128 stands for zero in the data rows.
Here are some points, one per row:
[123 104  82 109 101 100  43  64 123 106  82  86 119 113  54  59  50  49
  54  23 111  94 134 126 120 134 111 112 103 142 133 134]
[113 135 124 209 202 226 191 164 145 124 137 123 138 146 145  99  99 147
 124 144 152 162 179 226 165 175 139 179 126 105  68 126]
[115 131 168 127 121 164 181 190 148 158 106 131 105  73 103 135 106 134
 151 119 129 118 158 115 130 163 136 107 125 136 152 130]
[120  74  92  72  65 105 112 111  58 104  89 108  52 145  93  94  79  83
  10  83  62  95 117 122  96 107  85  87  92 133 171 116]
[137  49  69  82  64 129  77  80 100  84  99 105 111 118  71 128  95  37
  92  39 101  90 138 145 133 140 133 108 121  98 144 135]
[135 141 142 159 144 124 149 158 122 137 169 192 142 174 152 109 139  96
 115  84 106 121 111  86  50 162 150 105 135 126 151 117]
[ 74  36  43 102  95  86  63 112 108  96  96 106 110  72 129  89 115  86
 107  95  37 137 119 130 124 153  79 107  84 129 111 128]
[120 101 153 140 132 119 113 111 105  30  68 126  80 111 113 131 132 184
 205 178 124  90 136 113 167 115 127 155 129 134 161 114]
[152 210  14  58 101  47 109  78  77  60  95  92  79 110  64  83  65 134
 181 126  66  82 130 120 136 130 140 139 138 155 140 126]
[186   0  45  43  94  76  74  95 102 112 106  75  80 118 118  80 131 173
 155 189 169 170 189 143 102 125 139 138 140 141 100 138]
[ 98 118 141 156 124  96  86  86 109 101  98  87 136 136 148 213 169 171
 169 173 163 152 153 136 149 141 111 145 114 117 126 123]
[241 203 204 214 171 213 139 152 135 138 162 167 134 202 167 169 207 184
 188 161 192 255 124 147 113 115 133 105  87 100  96 116]
[142 137 154 102 180 189  86 175 193 123 164 160 119 131 106 117 121 148
  98 131  81  69  87 136 178 135 129 125 100 139 102 122]
[140 115 127 170 109 109 100  78  64 147  84  64  90 124 162 161 157 177
 141 222 145 121 140 133 136 138 146 137 148  90 155 120]
[122  97 146 102 138 126 137  94  87  91 109  35 122 117 110 147 167 182
 210 159 161 193 133 151 132 138 123 116 123 170 106 131]
[102 135 134 105 115 158 141 148 181 179 184 183 214 240 231 161 130 154
 155 185 163 141 142 167 129 120  96  55  83  57 106 127]
[115 124 151 159 144 116 116 100  96  68  87  70  90  68  79  57  18  42
  99 136 196 167   0  52  76  63  29  26  33  51 106 125]
[152 142 158 123 170 138 143 135 135 140 135 168 163 168 219 192 143 166
 121  17  14  38  60  53  81 122 129 129 116 117 143 163]
[143 164 200 177 172 132 102  72  84  68  57  75  89  44  78  58  75  64
  61  49  57  91 146 138  89  88  89  62  56  16  24  69]
[131 139 126 162 121 171 141 164 160 150 141 159 169 106 124  93 163 121
 114 140 139 126 147  91  57   0  91 185 141 154 156 100]
[144 131 154 138 142 177 146 143 178 150 159 104  71  91  95  97 136  95
 117 148 133 118  79  63 160 183 126 156 154 140 105 139]
[124 129 146 121 142 171 128 142 192 159 211 169 156 167 135 149 175 133
 178 144  80  52 121 127 163  95 105  65 100  73 126 148]
[152 128 145 104 181 113 155 137 155 166 158 143 194 120 111 120 138 120
 126 137 162 114  66  48 108 144 159 150 103 123 148  91]
[165 164 147  75  77  59  72 146  62  96  95  44 124 115  75  70  51  16
  38  73  56 118 128 124 131 104 110 112  92 119 133 162]
[107 149 115 164 123 159 158 144 175 138 153 122 168 179 158 178 131 123
 122 127  40  26  61  41   0 180 171 144 124 157 126 108]
[110  91 154 159  87 120 106  87  94 113  62  99 163 124 109 136 135 211
 230 148 159 146 135 134 146 117 158 130 129 123 127 137]
[130 115 137 149 139  63  87 117  55 106 112 148 138 129 181 126 201 181
 163 174 194 121 138 153 133 133 126 140  96 121 126 125]
[152 212  79  39  50  74  55 110  86  96  70 100  84  95 191  84 115 131
 187 135 170 110 108 141 121 147 111 161 132 115 154 110]
[120 156 150 157 118 147 191 141 149 140 160 176 125 100  70  90 168 132
 125 112 107  98 106 238 203 173  96 112 121 136 121 133]
[116 157 132 157 148 155 157 182 140 163 159  93 124  73 112 155 118 140
  82  72  99  83  45 107 192 136 147 114 142 131 138  98]
[124 119 142 123 105 133 154 201 152 231 177 183 168 131 119 152 154 175
 165 154 177 161 184 162 101 132  82  90  26 111 112 138]
[133 132 145 134 147 136 155 130 143 177 163 149 155 155 135 141 109 104
 121 119 129 100 145 145  75  27   0 174 191 137 138 141]
[141 205 166  26  19  88  72  27  91  97 121 102 102  77 104 109 121 136
 139 176 164 176 192 150 116 138 139 110 154 140 134 100]
[132 127 137 123 160 163 131 180 176 132 151 153 153 114 140 147 116 146
 111  86  99 136  96  89  60   4  43 115 184 131 175 129]
[127 134 139  99  54  70 106 100 107  68  62  83  87 130 117  76 105  71
  49  49  82 114 123 122 150 131 177 185 147 151 109  84]
[134 117 170 140 136 152 151 162 135 164 183 153  93  84  87 140 119  99
 143  89 113 109  87  64   3  93 160 167 158 131  96 133]
[111 138 150 142 147 174 131 157 125 143 152 148 177 166 167 125 131 109
 126 123 153 191 187 194 224 228 232 255 251 199 245 252]
[116 130 123 146 178 102 155 159 179 129 166 130 129 131  74 123 138 125
 137 146 153 133 127 100  35  83 160 157 150  80 145 143]
[ 75 110 170 126 138  86 102  73 138  77  95  99  76 139 129 166 183 190
 146 178 160 183 138 161 124 141 119 160 119 121 128 137]
[115 117 158 131 132 109  82  89  67  88 123 109 142 143 163 222 197 111
 171 155 139  71 120 155 142 157 103 120 116 145 123  94]
[133 136 122 157 113 137 168 207 209 176 199 221 209 176 157 155 123 122
 195 166 176 215 187 247 230 210 218 201 199 187 177  83]
[111  65  56 130  93  86  88  40  93 100 118 145  73  79 101  73  40  43
  62  63  91 112 138 116 127  84 121  75 114 129 135 147]
[105 143 133 136 160 139 152 163 135 141 145 160 159 146 134  80 135 148
 124 132 115  48  66  82  21 112 175 121 143 137 122 155]
[ 90 140  90 156 225 223 206 164 143 163 148 131 147 157 169 134 161 110
 151 149 182 243 255  86 116 132 102  99  78 122 135  87]
[ 85  69  61  78  92  80 143 114  98 119 189 146 154 141 144 151 127 153
 103  98  83 163 147 159 172 146 136 120 113  82  80 151]
[141 147 145 178 217 213 216 188 131 113  94 138 125 148 104 153  74 102
  85 140 174 123 186 200 171 156 171 145 119 113 115 134]
[100 111 166  95 142 116 126  91  92  96  73 109 139 113  97 140 150 144
 138 189 126 202 152 152 127 126 134  93 150 122 169 106]
[142 111 151 144 153 162 151 151 146 151 159 156  95  78 107  97  86 138
 113 165 146  95  69  98 176 171 147 105 149 158  99 135]
[127 150 135 130 152 127 155 144 142 162 139 185 170 161 170 149 106  99
 125 151  93 140 149 157 123  27 140 140 105 157  80 138]
[119 139 150 151 145 130 185 170 178 131 173  74  72 117 143  95 163 102
 155 123 110 108  97 155 182 134 143 116 123 119 147 117]
[145 136 139 148 139 124 137 190 132 173 116 156 189 162 103  97 158 108
 122 115  93 114  96  95 161 174 112  98 181 116  91 121]
[165  15  11  56  52  84 101  89 102  50  74 119 138 159 191 192 201 181
 138 138 191 149 152 131 138 143 117 105 150 115 127 113]
[152 125 156 157 151 141 142 102 142 161 194 157 168 163 182 166 151 149
 107 107 163 158 176 199 183 171 196 162 162 251 246 165]
[125 134 152 157 119 128 186 121 155 143 147 127 164 202 171 147 115 139
  87 101 112  55  51  79  61  20  89 100 144 188 107 138]
[ 60 126 142 148 131 109  75 137  56 110  79 127  85 131 157 160 163 144
 196 157 183 160 123 110 164 107 143 125 145 138 100 145]
[ 35  46  90  65  79  94 116 120 122 149 159 142 137 126 136 117  93 101
  73  68 140 138 150 162 173 152 179 157 128  93  88  84]
[144 141 150 139 195 127 128 120 175 173 132 165 163 151 167 153 102 107
 108 162 140 165 177 230 190 217 187 189 232 219 147 109]
[160 143 135 164 169 138 178 153 185 213  91  79  47  80 100 112 128 135
 137  92 111  96 152 221 167 133 149 114 120  97 150 144]
[146 139 143 179 112 157 162 162 164 119 131 136 168  52 129 111 105 116
  91 144  91  83 103  74  96 172 132 144 131 126 122 168]
[123 215  14  61  76 108  48  80  37  97 110  84  92  97  74 133 139 192
 140 170 166 116 124 135 125 134 133 133 153 139 125 141]
[146 197  45  45  33  56  95  83 134  76  75 122 112 103 131 207 208 161
 155 177 178 195 143 133 146 116 148 129 106 123  88 180]
[149 133 146 145 151 135 152 106 144 177 145 196 179 180 100  98 115 143
  97 117  83  84  49  26 197 170 126 183  96 102 139 102]
[132 140 119 143 141 170 137 136 165 220 140 158 106 134 138 149 136 123
 140 119  99 137  52  42  75  80 129 111 144 151 125 131]
[166 214 211 206 166 130 148 166 184 124 164 139 133 158 150 144 107 155
 123 151 208 220 255  56 137 142  99  70 122 115 117 138]
Along one direction, these points spread out more than along any other. Take the direction at right angles to it along which they spread out most. Go by this last direction. For each point below, how far along it does it lie, from 0 to 99? The average is 50, and the first point in the table lies past the average. One standard deviation of the points above along it is 16.
[140 115 127 170 109 109 100  78  64 147  84  64  90 124 162 161 157 177
 141 222 145 121 140 133 136 138 146 137 148  90 155 120] --> 32
[107 149 115 164 123 159 158 144 175 138 153 122 168 179 158 178 131 123
 122 127  40  26  61  41   0 180 171 144 124 157 126 108] --> 75
[152 128 145 104 181 113 155 137 155 166 158 143 194 120 111 120 138 120
 126 137 162 114  66  48 108 144 159 150 103 123 148  91] --> 62
[149 133 146 145 151 135 152 106 144 177 145 196 179 180 100  98 115 143
  97 117  83  84  49  26 197 170 126 183  96 102 139 102] --> 69
[100 111 166  95 142 116 126  91  92  96  73 109 139 113  97 140 150 144
 138 189 126 202 152 152 127 126 134  93 150 122 169 106] --> 34
[113 135 124 209 202 226 191 164 145 124 137 123 138 146 145  99  99 147
 124 144 152 162 179 226 165 175 139 179 126 105  68 126] --> 48
[124 119 142 123 105 133 154 201 152 231 177 183 168 131 119 152 154 175
 165 154 177 161 184 162 101 132  82  90  26 111 112 138] --> 50
[146 197  45  45  33  56  95  83 134  76  75 122 112 103 131 207 208 161
 155 177 178 195 143 133 146 116 148 129 106 123  88 180] --> 19
[132 127 137 123 160 163 131 180 176 132 151 153 153 114 140 147 116 146
 111  86  99 136  96  89  60   4  43 115 184 131 175 129] --> 72
[137  49  69  82  64 129  77  80 100  84  99 105 111 118  71 128  95  37
  92  39 101  90 138 145 133 140 133 108 121  98 144 135] --> 49
